In the data rows, 128 means zero.
The rows of a group all lie on one hidden flat surface, such as a line or a plane, and each surface passes through zero. There are 2 groups. Groups are numbered from 0 in the order they first appear among the rows asked about.
The table, row by row:
np.array([115, 158, 89, 182, 151, 157, 111, 175])
np.array([141, 100, 166, 72, 108, 98, 147, 85])
np.array([142, 101, 163, 73, 108, 96, 146, 85])
np.array([143, 137, 139, 132, 130, 55, 132, 77])
np.array([109, 155, 88, 185, 151, 157, 112, 177])
np.array([112, 154, 92, 183, 148, 156, 106, 175])
np.array([107, 121, 115, 120, 130, 205, 120, 180])
np.array([112, 122, 121, 122, 132, 206, 124, 183])
np.array([111, 125, 117, 120, 130, 203, 119, 185])
np.array([111, 121, 120, 124, 130, 203, 119, 179])
np.array([111, 124, 115, 120, 127, 203, 126, 180])
np.array([141, 101, 164, 75, 105, 100, 145, 80])
np.array([109, 120, 115, 120, 130, 206, 119, 180])
np.array([148, 134, 139, 133, 131, 49, 136, 75])
np.array([105, 121, 116, 126, 127, 205, 121, 180])
np.array([146, 131, 140, 132, 125, 49, 137, 75])
np.array([147, 132, 133, 136, 125, 52, 133, 74])
np.array([107, 123, 118, 119, 129, 205, 121, 184])
np.array([146, 141, 140, 132, 125, 52, 134, 78])
np.array([109, 122, 118, 120, 129, 204, 121, 182])
np.array([110, 157, 87, 186, 146, 155, 111, 171])
np.array([113, 154, 88, 180, 150, 158, 114, 170])
np.array([146, 103, 162, 73, 107, 99, 145, 83])
np.array([109, 159, 92, 186, 147, 159, 110, 174])
np.array([142, 133, 137, 129, 129, 51, 138, 74])
np.array([109, 119, 121, 119, 131, 209, 123, 183])
np.array([145, 101, 162, 77, 107, 98, 145, 80])
np.array([108, 124, 122, 121, 127, 205, 122, 180])
np.array([146, 133, 140, 136, 128, 51, 137, 76])
np.array([143, 100, 166, 73, 106, 104, 145, 80])
np.array([113, 121, 120, 121, 128, 202, 122, 184])
np.array([147, 134, 141, 133, 129, 50, 133, 76])
np.array([146, 134, 142, 135, 126, 51, 131, 76])
np.array([110, 120, 115, 124, 130, 207, 121, 181])
np.array([144, 101, 166, 77, 105, 100, 145, 81])
np.array([115, 155, 88, 179, 149, 158, 109, 175])
np.array([144, 100, 163, 71, 104, 100, 147, 79])
np.array([114, 121, 113, 123, 128, 206, 120, 180])
np.array([147, 136, 139, 136, 127, 56, 135, 72])
np.array([114, 154, 92, 180, 148, 161, 111, 176])
np.array([145, 99, 165, 72, 106, 100, 144, 82])
np.array([141, 131, 140, 137, 131, 49, 133, 75])
np.array([143, 96, 163, 74, 107, 99, 146, 82])
np.array([145, 132, 139, 133, 128, 53, 138, 76])
np.array([108, 120, 112, 123, 127, 206, 120, 182])
np.array([146, 101, 163, 74, 109, 97, 145, 81])
np.array([144, 135, 142, 133, 125, 51, 131, 74])
More rows, each followed by its group:
np.array([143, 102, 163, 76, 105, 102, 147, 79]) 0
np.array([110, 126, 120, 123, 127, 203, 119, 180]) 1
np.array([113, 154, 91, 187, 150, 159, 107, 177]) 0
np.array([113, 153, 95, 178, 152, 159, 114, 174]) 0
np.array([147, 138, 139, 139, 128, 49, 135, 81]) 1
np.array([112, 156, 94, 183, 147, 159, 108, 170]) 0
np.array([115, 158, 94, 185, 150, 157, 110, 175]) 0
np.array([145, 100, 165, 75, 105, 100, 144, 83]) 0
np.array([145, 102, 165, 72, 106, 98, 146, 80]) 0
np.array([112, 150, 96, 181, 152, 155, 112, 171]) 0
np.array([145, 101, 166, 68, 109, 96, 147, 80]) 0
np.array([111, 156, 89, 184, 154, 160, 107, 177]) 0
np.array([145, 103, 159, 71, 106, 100, 148, 82]) 0
np.array([149, 132, 135, 133, 125, 49, 138, 77]) 1
np.array([112, 120, 113, 121, 127, 206, 120, 181]) 1
np.array([147, 136, 138, 135, 128, 53, 135, 73]) 1
np.array([110, 156, 91, 183, 152, 158, 110, 174]) 0
np.array([142, 135, 138, 136, 128, 52, 135, 77]) 1
np.array([140, 104, 166, 75, 107, 100, 148, 83]) 0
np.array([144, 104, 165, 74, 106, 96, 144, 81]) 0
np.array([109, 149, 93, 181, 147, 157, 108, 176]) 0
np.array([145, 135, 139, 134, 127, 56, 133, 72]) 1
np.array([109, 120, 116, 120, 128, 207, 118, 181]) 1
np.array([111, 125, 119, 119, 129, 202, 120, 182]) 1
np.array([110, 151, 92, 188, 148, 156, 110, 176]) 0
np.array([148, 102, 162, 75, 103, 98, 145, 80]) 0
np.array([145, 99, 165, 72, 106, 97, 147, 80]) 0
np.array([148, 134, 138, 135, 128, 54, 135, 76]) 1
np.array([148, 103, 165, 73, 107, 99, 147, 83]) 0
np.array([146, 136, 139, 135, 130, 50, 136, 78]) 1
np.array([109, 154, 87, 182, 151, 155, 107, 175]) 0
np.array([112, 119, 117, 119, 126, 205, 119, 183]) 1
np.array([118, 121, 114, 120, 127, 204, 122, 183]) 1
np.array([148, 98, 167, 72, 109, 100, 143, 83]) 0
np.array([107, 123, 116, 125, 130, 207, 119, 180]) 1
np.array([147, 133, 140, 134, 129, 55, 136, 80]) 1
np.array([110, 156, 91, 183, 148, 157, 111, 178]) 0
np.array([140, 97, 167, 74, 104, 101, 144, 78]) 0
np.array([108, 153, 89, 181, 148, 159, 109, 176]) 0
np.array([107, 120, 116, 121, 129, 205, 118, 180]) 1
np.array([148, 99, 163, 72, 106, 97, 148, 80]) 0
np.array([147, 136, 142, 134, 127, 49, 134, 77]) 1
np.array([115, 154, 93, 180, 150, 157, 111, 174]) 0
np.array([110, 122, 118, 118, 131, 205, 120, 178]) 1
np.array([142, 105, 166, 72, 104, 101, 148, 81]) 0
np.array([140, 99, 165, 71, 107, 98, 144, 83]) 0
np.array([111, 117, 118, 120, 129, 204, 118, 182]) 1
np.array([142, 106, 163, 77, 110, 97, 147, 79]) 0
np.array([113, 156, 94, 188, 152, 156, 115, 178]) 0
np.array([110, 119, 117, 120, 129, 207, 117, 181]) 1
np.array([115, 154, 94, 185, 144, 156, 110, 176]) 0
np.array([145, 101, 165, 71, 109, 100, 149, 83]) 0
np.array([115, 154, 95, 185, 149, 157, 110, 170]) 0
np.array([111, 116, 117, 121, 127, 207, 125, 183]) 1
np.array([143, 103, 166, 72, 109, 101, 144, 80]) 0
np.array([112, 120, 114, 121, 130, 207, 121, 180]) 1
np.array([142, 104, 165, 73, 106, 100, 146, 82]) 0
How many dimensions does the flat surface of each group have? Group 0 first:
1 1
